(in the rows, 128 means zero)
Each path below is one point turned by a fixed rotation once a step. After each direction that follows a path, write how fast that rotation turns it, in degrees per step (0 if it stays still).
Each turn is a multiple of 5 degrees from 10 to 175, or 0.
Each row of a path follows its step; steps can be skipped.
path 1
step 0: [119 119 114 131 122 123 127 113 128 127 115 133 113 125 117 128 138 134
 134 122 119 140 116 125 137 130 119 129 119 128 132 135 138 133 144 140
 128 127 128 123 121 128 128 136 122 154 132 117 127 120 124 147 139 134
 119 129 139 131 139 123 136 121 130 127 140 122 133 138 132 124]
step 2: [131 136 132 127 119 122 112 131 133 123 134 130 130 113 133 116 132 117
 129 121 129 132 128 121 127 112 136 130 131 127 141 146 125 138 122 139
 123 131 125 138 132 146 119 127 143 141 120 135 135 133 140 127 130 115
 133 134 123 115 125 133 126 146 131 118 129 111 138 137 123 131]
step 4: [128 139 124 121 131 131 122 116 125 125 121 130 129 112 122 127 117 138
 124 130 128 134 120 136 136 122 128 132 128 101 136 116 120 119 135 136
 117 124 121 121 119 127 129 123 116 140 126 140 133 119 143 137 123 129
 128 130 127 138 140 131 112 118 144 137 141 135 126 131 137 136]
step 17: [129 134 111 137 128 128 126 128 129 142 135 137 133 108 148 138 129 128
 122 114 128 148 133 129 124 121 128 122 125 129 141 115 135 135 120 129
 142 124 122 117 121 139 137 123 129 139 141 122 148 139 124 141 131 124
 123 126 140 128 129 121 132 128 123 122 129 132 134 130 123 131]
step 20: [120 147 116 122 128 135 112 139 131 132 137 129 123 125 122 133 129 122
 127 132 133 130 117 132 124 123 120 130 110 105 126 119 130 136 134 138
 121 129 112 122 125 124 137 111 135 130 126 121 130 130 136 123 124 142
 128 134 114 116 126 119 131 115 124 112 139 124 129 133 120 135]
step 22: [130 129 120 128 126 134 130 133 111 138 115 122 134 121 133 106 138 137
 131 112 128 145 117 127 121 133 119 129 144 133 131 115 132 126 125 132
 127 131 129 125 121 130 130 142 145 133 131 141 123 126 141 128 136 126
 134 135 138 125 137 140 131 121 117 126 139 141 132 126 116 137]
step 26: [106 140 133 134 129 124 132 121  98 133 115 139 127 123 137 132 124 120
 131 123 124 126 130 121 127 129 123 115 125 130 137 107 138 123 109 133
 116 126 133 132 122 123 126 126 131 140 137 135 130 135 136 121 129 134
 120 140 127 134 124 130 139 127 140 124 126 128 127 137 129 132]
step 29: [123 143 126 125 126 129 115 134 112 121 134 121 140 117 128 137 125 132
 129 131 124 140 129 110 128 116 127 129 129 116 127 130 116 129 119 133
 130 123 139 131 123 134 127 119 145 132 138 112 129 142 117 142 137 131
 126 119 144 114 133 120 133 121 128 121 124 135 120 136 127 143]
step 32: [132 132 121 144 121 122 118 119 127 132 124 130 125 133 117 130 123 137
 133 120 131 127 121 138 124 129 116 136 118 127 128 132 121 140 136 142
 117 132 132 142 121 145 128 121 132 149 133 117 139 129 144 139 122 134
 121 125 120 127 134 122 122 117 132 105 121 117 131 129 125 137]
Directions:
[125 126 128 130 127 132 128 128 129 132 129 129 132 131 124 124 126 127
 130 128 131 126 125 126 126 128 127 132 130 126 128 129 127 131 131 129
 125 130 126 128 129 128 126 129 127 129 129 128 127 126 128 129 129 126
 127 130 132 125 126 128 128 128 125 127 129 126 131 128 127 129]	35
[130 129 129 126 128 129 129 125 129 130 129 128 128 129 131 129 126 129
 129 126 131 126 134 126 130 130 127 124 126 125 126 124 126 128 125 126
 127 132 127 126 128 127 127 127 127 130 126 130 128 128 123 128 128 125
 125 128 132 129 127 126 125 128 130 128 129 127 129 128 127 128]	35
[134 127 131 130 129 126 126 125 129 127 127 129 129 128 126 124 127 126
 129 126 125 125 129 129 128 128 129 128 129 131 127 127 126 128 127 128
 129 130 126 129 127 130 130 125 129 127 126 129 126 127 129 126 128 131
 123 131 126 124 128 129 130 129 127 128 126 125 126 125 125 129]	85
[129 128 128 127 128 129 128 128 126 130 128 127 131 129 125 131 126 127
 126 129 128 126 130 127 132 124 128 126 126 131 128 128 125 132 126 130
 127 126 129 128 130 126 127 129 126 129 129 127 128 131 131 125 125 127
 131 130 130 126 134 128 128 126 133 128 126 128 127 126 130 131]	130
[128 129 125 131 127 127 127 127 128 128 127 127 128 129 127 129 128 127
 126 129 126 131 129 131 126 129 128 126 131 128 129 126 129 130 128 127
 128 130 127 130 129 130 125 129 125 135 131 127 131 127 129 123 131 126
 125 127 125 128 131 128 127 129 125 130 127 124 127 127 130 127]	170
[133 124 128 125 129 131 129 126 129 127 127 128 129 129 127 126 129 133
 127 131 127 131 129 128 126 133 127 130 130 125 130 128 130 129 126 127
 126 123 128 128 129 127 130 127 129 128 127 128 128 129 131 125 127 126
 127 128 129 127 127 131 127 126 131 132 130 128 127 127 126 126]	120
[127 129 130 129 129 129 126 131 125 126 132 124 125 129 126 126 127 128
 125 129 124 128 129 129 126 131 128 129 126 127 127 127 125 130 126 126
 128 128 127 126 129 124 126 130 127 130 125 126 127 127 128 127 128 128
 129 127 128 128 127 129 129 131 126 128 130 132 126 126 124 132]	170
path 2
step 9: [128 133 134 138 124 142 119 133 140 141 126 132 127 134 124 129 119 145
 127 135 124 126 131 135 133 115 108 132 120 121 133 128 141 127 113 136
 131 144 121 120 117 137 120 127 114 104 130 128 119 126 121 124 132 130
 124 128 128 141 122 126 115 131 135 129 135 119 123 121 126 134]
step 13: [137 127 128 129 126 137 135 133 145 128 124 128 134 122 143 130 125 135
 139 124 125 123 114 127 140 119 126 143 132 118 133 118 135 134 120 125
 136 118 110 130 114 128 136 114 117 120 119 133 120 140 120 119 133 139
 127 131 121 141 117 126 134 135 134 127 135 117 121 128 140 139]
step 15: [125 132 135 137 116 133 120 132 130 131 117 145 127 143 125 130 127 136
 128 128 124 108 133 127 130 134 132 135 125 114 141 122 126 119 128 140
 116 127 123 137 126 127 112 129 120 134 128 141 109 130 114 134 137 122
 141 136 127 142 118 122 118 133 125 130 143 124 122 132 123 125]
step 19: [127 123 140 134 108 119 124 131 137 127 124 125 125 124 141 133 121 143
 142 115 121 131 124 123 141 123 108 132 135 114 138 132 128 127 122 130
 122 138 124 134 125 134 113 137 127 111 120 136 118 130 128 134 128 122
 141 124 130 141 131 126 125 141 135 133 138 119 117 127 130 138]
step 20: [120 135 128 135 128 133 125 127 132 132 117 123 135 127 133 131 131 140
 143 126 126 114 125 123 131 116 129 130 132 121 122 115 131 129 128 141
 125 138 123 143 109 153 128 118 124 125 122 144 107 129 123 130 127 120
 140 129 123 145 125 125 113 140 132 129 130 133 127 127 124 133]
step 21: [146 147 129 138 123 138 127 138 133 133 122 125 129 139 115 126 134 133
 132 119 123 125 138 127 142 124 118 132 130 123 129 130 135 120 133 138
 122 126 128 136 116 135 132 106 124 115 128 127 119 136 121 127 145 134
 132 137 128 149 119 121 116 132 123 130 115 131 128 127 137 128]
step 29: [132 126 123 142 126 132 119 135 130 134 126 109 126 142 133 120 127 141
 136 117 120 122 122 125 138 114 124 128 125 128 122 120 136 130 126 125
 123 130 110 134 118 134 119 121 120 124 112 136 116 119 129 132 116 127
 132 134 125 148 132 113 122 135 130 130 141 121 122 126 145 134]
step 30: [147 126 125 139 116 131 119 135 128 128 128 125 125 130 130 137 131 136
 136 129 119 128 125 126 129 116 117 130 131 133 132 119 142 120 121 123
 124 144 122 142 115 132 137 116 120 120 122 125 122 144 122 136 137 122
 133 118 134 142 119 111 114 134 123 125 126 133 108 126 129 135]
step 32: [124 135 146 132 122 131 124 140 150 132 120 126 138 130 142 137 116 129
 128 129 130 120 133 123 137 112 111 132 134 116 133 133 122 129 127 136
 126 131 134 131 126 133 124 114 123 117 120 150 129 127 120 123 126 133
 131 151 125 139 121 129 119 135 132 127 127 121 120 128 127 124]
Directions:
[126 127 134 131 131 126 128 128 125 128 129 127 132 128 130 130 125 130
 127 128 125 129 131 129 127 131 131 131 130 125 126 131 126 129 127 129
 127 130 128 132 129 127 128 128 129 130 129 131 129 128 128 130 130 128
 130 126 128 127 129 130 127 127 131 126 130 127 127 127 130 126]	85
[130 124 130 125 127 129 127 129 130 132 130 127 131 131 131 128 127 128
 130 133 130 128 129 130 128 131 128 129 129 127 129 130 130 128 129 124
 129 128 129 126 129 128 125 132 130 127 129 125 128 133 126 129 129 128
 130 129 126 130 126 128 128 127 129 127 128 132 129 126 127 131]	85
[129 128 128 126 128 126 129 125 128 123 127 128 131 128 127 127 128 129
 128 128 130 131 124 129 129 127 129 132 132 126 133 129 127 125 128 128
 126 126 126 130 127 125 130 131 129 125 125 125 130 128 130 129 131 126
 126 127 128 127 126 126 127 130 130 127 126 128 127 129 128 129]	125
[131 129 128 130 131 126 129 127 128 128 128 125 127 127 130 124 125 126
 130 127 127 130 129 128 135 128 127 128 127 126 128 131 129 126 129 128
 125 127 130 126 130 126 125 126 128 126 128 128 128 124 129 125 128 129
 127 129 130 131 130 127 131 124 128 129 127 128 129 127 132 132]	140
[129 130 128 124 127 128 132 130 126 125 127 126 126 130 128 128 127 128
 129 129 131 126 128 130 127 129 125 129 126 128 126 127 129 124 127 128
 126 132 124 133 131 131 124 126 127 127 131 129 128 128 127 124 128 126
 127 126 127 126 127 127 130 128 130 128 129 130 128 129 128 127]	70
[124 127 127 124 128 128 129 127 129 127 127 125 128 129 124 127 126 130
 129 124 122 128 129 127 127 128 127 128 127 129 127 129 126 127 129 126
 128 131 127 127 128 132 131 128 128 126 128 124 127 127 131 129 127 128
 132 127 126 130 127 131 127 125 129 129 127 128 128 125 127 131]	40
[129 127 127 129 130 132 129 126 124 130 126 129 127 132 125 123 126 129
 124 126 129 130 130 127 131 126 129 129 123 127 128 127 130 129 125 128
 130 129 127 129 128 126 126 129 127 130 129 127 128 129 130 132 131 127
 126 130 126 130 128 128 125 127 128 127 130 131 129 130 128 127]	55
path 3
step 6: [130 116 121 134 120 112 126 122 117 125 113 141 136 122 112 145 144 135
 125 133 133 139 139 136 129 139 127 139 136 123 127 127 119 117 115 124
 119 124 126 121 146 121 133 128 134 127 121 119 128 125 109 130 127 122
 121 112 127 130 141 131 136 131 116 137 133 127 121 125 130 135]
step 11: [128 138 127 124 133 113 107 134 131 140 135 125 142 132 124 126 123 113
 135 126 116 125 137 130 120 130 127 137 125 128 131 122 129 128 132 123
 133 125 141 138 125 117 109 121 120 127 138 120 113 146 113 115 122 130
 145 124 128 122 131 119 118 114 124 115 136 132 137 134 129 130]
step 15: [132 119 133 124 131 134 130 140 111 130 131 129 122 110 130 149 125 132
 126 122 123 130 146 137 129 127 129 131 120 125 125 126 123 127 124 131
 133 128 138 122 148 121 118 128 117 130 138 116 133 131 116 130 112 149
 119 123 117 126 123 132 137 126 124 126 125 121 149 132 138 142]
step 16: [123 124 117 126 148 128 124 135 116 128 136 129 123 128 112 119 136 140
 133 143 128 145 127 138 143 118 116 115 139 132 133 129 112 129 129 141
 134 135 147 139 125 133 126 124 124 131 111 132 128 132 136 126 127 128
 121 131 138 124 135 144 123 137 132 125 136 127 120 128 128 139]
step 19: [133 123 129 137 147 113 121 134 132 119 136 128 122 114 137 114 119 119
 124 126 122 125 136 135 117 138 137 121 145 124 121 133 134 135 126 124
 130 135 136 129 141 133 135 123 118 128 143 122 118 135 133 123 134 143
 134 133 130 144 134 131 128 134 117 131 122 106 118 118 130 138]
step 22: [134 123 111 110 129 127 140 128 127 117 125 125 129 130 123 141 132 135
 125 122 111 118 131 129 129 144 132 118 132 131 115 118 133 125 118 110
 124 125 125 132 128 136 133 111 129 149 128 136 116 134 119 134 127 114
 145 128 132 136 135 134 123 112 121 122 135 132 128 140 127 134]
step 29: [128 142 128 133 125 118 130 105 117 115 129 109 132 125 129 120 113 128
 125 136 123 133 120 128 121 120 127 130 135 117 111 123 112 123 134 127
 136 145 131 128 131 135 119 128 127 120 142 125 139 122 118 117 132 136
 141 135 132 129 128 137 128 117 129 139 128 148 135 134 131 119]
step 33: [133 110 126 126 139 124 140 130 132 105 125 124 123 121 121 118 139 125
 139 127 139 133 118 124 134 117 127 130 130 121 120 125 119 117 133 122
 137 120 141 121 145 127 117 124 128 138 132 135 125 119 133 144 112 127
 119 127 140 126 134 139 130 117 140 142 125 127 129 144 128 127]
step 36: [124 125 123 125 123 117 126 117 129 129 129 113 123 117 124 133 131 116
 118 116 127 135 129 140 132 142 120 133 126 115 124 132 120 128 132 121
 125 119 141 124 122 122 133 129 120 118 123 120 123 137 112 140 110 150
 122 124 118 133 140 119 120 125 128 127 136 105 122 120 134 122]
Directions:
[128 128 128 130 129 127 128 127 130 128 129 124 128 132 129 127 125 130
 128 128 126 125 126 128 126 132 127 129 129 128 125 124 127 131 127 126
 128 127 129 124 125 126 125 130 127 127 130 128 126 127 129 126 134 129
 130 129 127 125 130 126 126 127 130 127 128 127 127 123 130 128]	40
[128 129 129 128 129 131 134 127 127 132 127 130 127 131 125 131 130 130
 131 130 130 128 125 128 125 128 126 129 130 128 127 125 128 128 125 130
 129 127 130 127 129 128 129 129 130 126 128 128 127 127 127 129 127 130
 127 127 127 128 132 128 127 131 131 129 126 124 130 132 126 133]	40
[124 132 121 127 130 130 130 126 129 132 127 129 126 127 127 130 126 126
 126 128 128 128 129 129 130 131 127 129 127 128 127 131 130 128 130 128
 128 125 129 130 126 128 127 127 129 129 129 129 130 127 130 129 128 126
 128 128 125 130 127 129 125 127 129 124 132 124 130 126 129 128]	175
[126 127 126 128 131 129 125 132 127 126 127 127 126 129 129 130 132 132
 129 130 130 127 130 128 130 129 125 129 125 126 129 127 126 131 128 128
 126 127 126 123 130 128 125 129 125 130 126 129 128 125 129 127 128 125
 125 128 125 128 130 131 132 128 128 129 130 126 129 129 128 127]	40
[129 129 128 129 129 130 127 127 128 128 131 128 129 125 125 128 124 130
 127 129 131 130 131 127 128 126 128 126 128 128 129 125 130 129 125 129
 131 128 130 128 131 130 128 132 124 130 127 131 132 127 129 126 129 130
 128 128 127 128 125 128 125 127 130 134 129 130 128 128 132 131]	25
[127 128 132 130 126 132 127 126 127 128 126 128 124 127 133 129 126 127
 127 130 130 129 127 132 129 130 130 130 130 129 127 128 127 128 129 130
 127 127 128 128 131 128 127 123 128 126 129 132 126 129 131 126 127 130
 128 132 127 130 129 126 128 130 127 129 129 129 131 128 130 126]	70
